In the rows, zero is written as 128.
First come named turns, each shown by rows before and after it. For each pair of rows after them, which turns, in which order, take the first row to the second? The first pair is done for you.
J_427 (before => after):
[175  96 154 110 119 152 106 158 135 131 118 139 127 141 150 122 108 109
 125 116 148 156 129 124 135 113 127 133 155 148 103 145 125 126 115 106
 125 108 144 102 130 121 125 109 134 116 140 155 124 115 121 160 148 123
 128 133 110 115 119 118 131  95 127 105] => [157  91 143 112 135 152 121 167 135 122 118 129 117 136 139 122 114 118
 134 122 152 156 134 132 131 113 126 132 143 141  89 133 108 134 114 119
 114 126 156  93 134 122 123 107 132 129 136 161 136 118 111 162 153 133
 122 129 108 110 122 123 137  95 134 109]
[111 141 131 133 126 126 109 118 130 131 116 128 117 125 115 142 149 138
 131 141 134 132 110 124 131 138 115 142 142 146 116 118 137 117 135 121
 127 137 121 128 117 125 128 123 138 126 118 111 115 118 126 105 143 137
 130 127 119 122 120 134 146 134 145 125] => [116 140 136 133 120 128 105 118 127 134 116 129 119 127 118 143 147 137
 128 138 133 135 109 121 134 135 117 143 145 147 118 120 139 115 135 117
 129 131 119 131 115 125 129 123 137 123 120 111 113 116 127 107 143 135
 133 127 119 124 120 133 143 135 144 124]
[116 134 106 119 152 126 169 137 112 132 160 114 116 116 132 129 125 143
 148 111 144 157 127 149 115 117 139 117 126 146 117 126 109 120 143 133
  97 137 136 148 132 124 146 110 116 126 116 146 171 122 114 154 141 138
 133 102 145 116 159 149 128 114 130 130] => [ 95 143 100 130 160 115 165 130 112 121 156 116 119 113 131 134 129 149
 152 121 142 145 127 152 112 132 136 112 120 139 118 127 113 130 141 144
  97 159 132 143 132 118 149 124 122 130 110 136 169 131 116 139 140 147
 124 109 145 122 151 147 132 121 132 138]
[181 118 161 144 148 155 100 172 133 142 139 126 112 135 130 102 119 109
  92 111 120 144 122  92 109  96 106 137 133 128 111 156 147 110 127  85
 145 129 149  98 116 150 113 103 141 125 152 164 127 117 123 137 140 134
 116 122 125 155 134 151 149 104 148 123] => [168 115 151 143 161 156 112 180 134 134 138 119 103 130 122  98 123 116
  98 116 123 145 125 100 105  97 106 136 126 123 100 147 130 117 127  94
 136 143 157  92 121 149 111 100 141 136 147 171 136 120 115 139 142 140
 110 117 126 149 137 155 154 104 152 127]
J_925 (before => after):
[113 134 119 124 148 117 148 139 122 122 128 113 114 112 116 129 148 136
 135 133 130 119 128 135 132 131 129 129 120 118 118 120 109 127 115 146
 116 150 127 126 142 118 132 131 118 133 123 133 131 134 119 128 130 131
 127 119 136 125 122 144 132 135 128 127] => [127 109 135 124 142 127 131 148 128 119 118 121 119 120 125 133 138 132
 130 127 134 126 127 131 133 137 127 130 138 119 110 125 119 123 101 133
 113 154 132 108 131 120 121 127 125 129 132 142 122 135 119 132 136 147
 122 129 124 122 109 131 129 122 133 117]
[107 147 117 121 127 130 153 131 113 130 137 124 120 109 124 125 116 125
 141 136 124 118 145 121 135 102 142 127 121 132 131 148 119 123 151 127
 133 110 115 161 107 154 127 104 122 132 132 108 109 138 112 133 126 121
 130 129 116 135 139 138 144 146 112 128] => [104 128 131 134 125 128 122 133 120 115 123 137 135 119 137 134 108 122
 135 140 124 112 144 117 132 125 135 119 137 125 126 155 140 127 130 122
 130 136 112 138  93 149 117 117 138 133 139 110  91 149 118 119 131 146
 117 151 102 139 116 117 144 137 119 123]
[ 91 126 147 141  89  93  96  85 136 188 112 172 141 108 163 147  79 123
 108 158  86 122 125 154 156 132 134 115 131 113 143  99 169 127 113 107
 190 126 106 144 138  97 145 152 131 127 129 156 110 136 133 195 123 114
 172 139 115 141 119 131 141 177 106  86] => [105 122 147 129  85 100 107  92 135 196 117 167 133 107 159 141  78 121
 109 150  87 132 127 156 161 116 139 121 133 119 141  96 161 121 117  99
 189 106 111 149 141 102 145 140 123 125 133 164 117 126 130 209 125 106
 180 130 116 134 127 135 139 174 105  80]
J_744 (before => after):
[131  69  85 124 183 152 136 156 124 117  88  70 124 140 126 102 138 102
 100 196 121 129 148 129 115 153 141 133  94 139 122 107 145 109 142 196
 108 169 157 144 167 128  85 134 148 145 111 146 140 101 128 150 152 106
 132 155 122 135 100 166 106 154 131 143] => [118  91  81 133 180 138 128 139 119 117  90  77 135 141 131 105 142 100
  96 202 113 116 145 124 118 164 142 126  91 138 138 114 160 111 147 203
 120 171 142 156 166 123  93 149 152 140 105 129 128 108 140 133 146  98
 132 159 129 147  95 164 105 166 124 152]
[121 124 134 124 128 143 123 131 137 117 126 132 132 118 133 132 117 139
 126 142 120 119 132 118 125 142 126 140 128 119 134 107 129 132 117 137
 122 139 121 124 121 134 143 121 137 119 115 121 115 127 109 115 131 124
 115 128 128 132 139 145 112 118 137 119] => [122 125 136 125 128 144 120 129 137 117 127 134 133 118 134 131 118 139
 125 141 118 119 131 118 127 142 126 140 130 119 136 106 132 132 117 136
 123 138 120 124 122 135 144 121 137 119 115 120 114 128 111 114 131 123
 114 128 128 134 137 144 112 118 137 119]
[189 162 117 113 139 114 177 146 119 182 150 121 100 109 118 125 134 147
  75  98 102 164 121 146 139 100 130 141 119 174  86 135 120  96 153 146
 161  70 139 155 166 112  92  55 108 102 169 187 175  85 130 144 114  58
 121  99 124 100 102 191 158 137 133  94] => [162 181 100 120 154 101 192 139 114 176 155 116  97 101 110 126 145 156
  83 108  99 155 123 154 136 104 129 136  99 169  88 130 110 107 160 166
 159  85 137 162 175 108 101  65 106 111 157 177 183  89 128 135 111  57
 118  94 132 104 107 201 163 148 132 108]
J_97 (before => after):
[ 58 184 130 125 131 123 131  98 123 149 158 132 152 127 110 136 144 146
 140 135 101 112 106 135 133 108 127 112  88 126 169 141 110 105 163 142
 127 115 108 162 127 153 149 147 115  99 136 100 117 134 151  96 144  98
 154 106 144 137 142 180 142 156 142 134] => [ 56 108 155 139 149 141  87 140 145 107 126 142 159 143 124 152 123 151
 141 140 114 122 110 136 122 144 114 106 120 113 124 135 122 118 108 131
 101 185 131  86 100 153 112 146 144 115 149 139 103 151 139  93 168 169
 119 144 104 124  95 141 144 120 169 115]
[138 117 134 117 123 139 133 124 127 135 133 133 117 142 122 131 114 120
 130 127 127 132 123 128 125 110 126 135 131 124 122 114 113 117 130 111
 125 109 127 123 136 134 132 122 120 126 132 133 133 110 127 146 127 108
 135 120 136 121 133 136 118 120 126 113] => [111 143 124 132 126 118 123 103 126 128 132 140 128 142 125 137 121 123
 129 140 120 111 118 126 123 131 124 125 123 118 138 119 128 127 132 125
 132 127 110 131 136 125 143 147 125 127 124 109 123 121 136 122 121 108
 130 128 143 134 126 135 122 136 121 128]
[ 73 169 105 139 152  97 157 113 133 122 142  91 127 103 115 124 163 141
 154 149 125 108 133 127 120 118 133 126  95 121 129 140  98 141 149 167
 138 130 122 138 143 125 154 140 132 141 104 113 132 143 120  98 128 105
 115 118 149 150 146 144 144 159 150 179] => [ 88  99 130 141 162 121 129 156 153  97 120  96 126 115 122 133 144 142
 155 147 138 127 138 129 114 134 124 129 122 114  88 132 100 144 109 151
 113 171 149  77 123 131 121 125 152 153 119 152 128 148 106 110 149 158
  92 140 114 131 117 114 143 124 171 156]
J_837 (before => after):
[139 105 139 118 135 141 125 147 132 133 137 114 113 123 127 119 134 129
 137 126 122 138 136 132 133 111 130 132 135 124 119 130 112 128 122 118
 131 125 146 128 122 131 113 115 124 135 127 146 139 125 126 139 129 127
 131 122 122 124 133 132 119 120 122 118] => [148 110 147 121 123 139 110 136 132 138 136 126 124 129 136 119 129 121
 129 122 118 136 133 125 137 115 130 131 144 126 131 139 130 124 122 108
 140 115 136 133 117 131 113 121 128 124 132 138 127 125 134 135 126 123
 134 128 121 130 126 125 114 120 119 114]
[118 145 121 133 122 135 172  94 117 110  98 167 128 133 125 115 136 137
 111 177 133 134 115 118 140 121 126 146 115 133 124 114 141 168 142 164
 164 174 144 114 110 121 139 129 154 128 129  73 119 144 125  68 108 120
 129 154 146 155 130 156 101 165 149 125] => [119 149 114 125 126 136 187  99 115 115 104 159 120 128 119 111 141 139
 115 178 134 138 117 120 139 110 131 150 106 135 123 108 128 167 151 167
 161 163 147 122 116 124 143 121 144 131 125  75 127 140 120  75 107 111
 133 145 152 151 140 166 102 167 147 126]
[139 120 134 132 135 130 128 122 122 122 114 107  90 134 124 145 155 108
  94 120 136 111 158 115 109 111 154 115 144 159 156 137  96 129  77 106
 105 150 159 136 125 132 133 145 127 168 121 118 113 126 125 133 117 118
 127 134 153 129 150 147 167 154  92 132] => [144 121 142 135 128 129 119 115 122 125 111 112  96 138 129 147 154 105
  89 117 134 109 155 110 111 114 155 116 151 161 163 143 108 124  77 101
 112 144 153 137 122 131 134 148 129 163 122 112 104 128 130 130 116 115
 128 137 152 133 146 144 165 156  89 129]
[135 147 140 144 127 121 119 100 127 129 109 117 142 121 134 153 143 140
 114 159 109 108 139 137 106 148 126 101 121 110 148 143 140 124 125 139
 150 146 104 142 139 140 125 144  96 124 136 116 117 147 145 111 131 100
 121 164 117 143 137  92 144 159 152 150] => [120 143 127 138 146 123 145 114 128 123 112 102 125 114 119 149 152 150
 128 164 113 114 144 149 101 141 127 105 107 106 132 127 114 130 129 155
 135 161 119 136 149 143 126 134  87 140 129 126 136 145 132 120 135 105
 116 153 118 133 148 104 150 157 157 155]
Then:
Between the rows of a pair lie two turns.
[204 137 138 134 104 153 102 174 137 113 112 136 120 124 129 138 156 121
 114 119 143  77 100 127  97  90 104 134 144 123  48 127 147 186 126  78
 172 112 125 117  75 137  99 140 168 130 120  93 139 103 160 141 142 109
 102 113  72 135 157  84 116 139 143 167] => [197 171 123 129 104 142 123 158 130 127 126 131 115 115 120 133 168 123
 117 119 139  72 100 129 100  79 109 136 127 127  64 127 138 185 146  88
 179  93 117 147  88 137 115 142 156 126 111  77 148  98 162 140 131  83
 113  97  89 141 178 102 119 156 132 177]	J_427 then J_97
[ 89 176  82 135 144  91 188 112  95 126 130 123 139 110 105 110 153 113
 167 126 140 133 153 142 155 158 146 138 110 141 107  97  86 154 117 144
 120 165 121 123 151  91 119 138 102 183 127 108 149 119 132 115 110 167
 129 106 146 143 132 133 120 150 145 180] => [101 198  91 139 120  79 167  85  90 138 130 137 158 117 118 111 150 101
 151 123 131 121 146 130 162 162 148 134 121 148 135 115 118 146 125 135
 141 142  96 147 145  87 127 154 106 163 131  84 129 120 151 102 100 150
 141 112 152 159 126 126 114 161 132 182]	J_427 then J_837
[124 146 112  97 120 117 177  98 111  81 149 132  80 127  86 152 148 165
 131 155 144  85 124 149  80 108 163 135  78 136 153 122 100 100 161 178
 136 141 132 137 162 131 137 154 109 101 123  99 163  78 116 131 112 161
 124  97 187  93 168 151 136 170  82 128] => [154  80 165 114  95 132  93 111 132  58 114 167 115 157 126 170 114 151
 108 147 149  90 118 130  81 149 151 129 139 133 141 143 162  95 106 139
 136 175 128  79 119 128 101 166 150  88 153 118 117  94 128 115 128 215
 102 150 146  96 109  95 124 136  96  99]	J_925 then J_427
[160  89 133  93 106 169 173 151 141 110 141 111 184 129  96 105 131 153
  85 140 122 102 123 129 154  80 112 153 122 131 149 117 131 110 140  88
 138  70 118 127 103 113 124 126 154  82 119 154 152 126 129 148 137 127
 109  75 126 109 119 141 146 108  36 119] => [130  66 131 113 128 166 153 165 150  76 122 115 189 134 101 118 130 162
  93 156 126  93 124 134 145 114 103 143 126 114 126 112 135 128 113 100
 122 133 125  87  93 105 111 143 173  99 115 160 145 144 123 128 147 170
  82  96 109 109  94 124 153  99  51 124]	J_925 then J_97
[130 103 131 117 158 133 167 140 142  78 128 134 101 125 121  85  95  73
 172 100  96 134  86 198 137 117 145 156 120 133  85 105  58 139 137 172
 129 141 146 119 132 129 146  85 104 165 128 108 117 110  56 117 112 120
 149 137 120 123 126 112 138 125 103 145] => [114 152 127 136 140 105 146  97 134  82 130 153 127 129 132  91  98  68
 159 109  81 105  77 186 141 136 143 142 117 134 122 126  96 141 149 178
 156 137 110 149 129 114 164 122 111 149 123  66  93 122  83  83  98 101
 154 147 134 152 120 109 136 151  89 161]	J_97 then J_744
[137 105 125 133 133 135 116 155 136 117 115 130 122 137 142 137 116 128
 133 109 123 124 138 128 138 131 137 128 130 125 101 107 132 134 137 126
 122 140 156 105 121 131 110 143 130 121 148 138 120 127 126 113 121 135
 115 143 130 138  94 109 132 121 135 135] => [131 120 109 123 141 135 146 156 130 129 127 117 108 128 128 129 125 134
 142 108 124 129 140 136 138 113 140 133 112 128 101  99 107 132 154 135
 120 125 162 122 135 134 117 133 116 127 141 139 139 120 120 126 119 118
 122 124 142 134 115 128 135 127 132 141]	J_744 then J_925
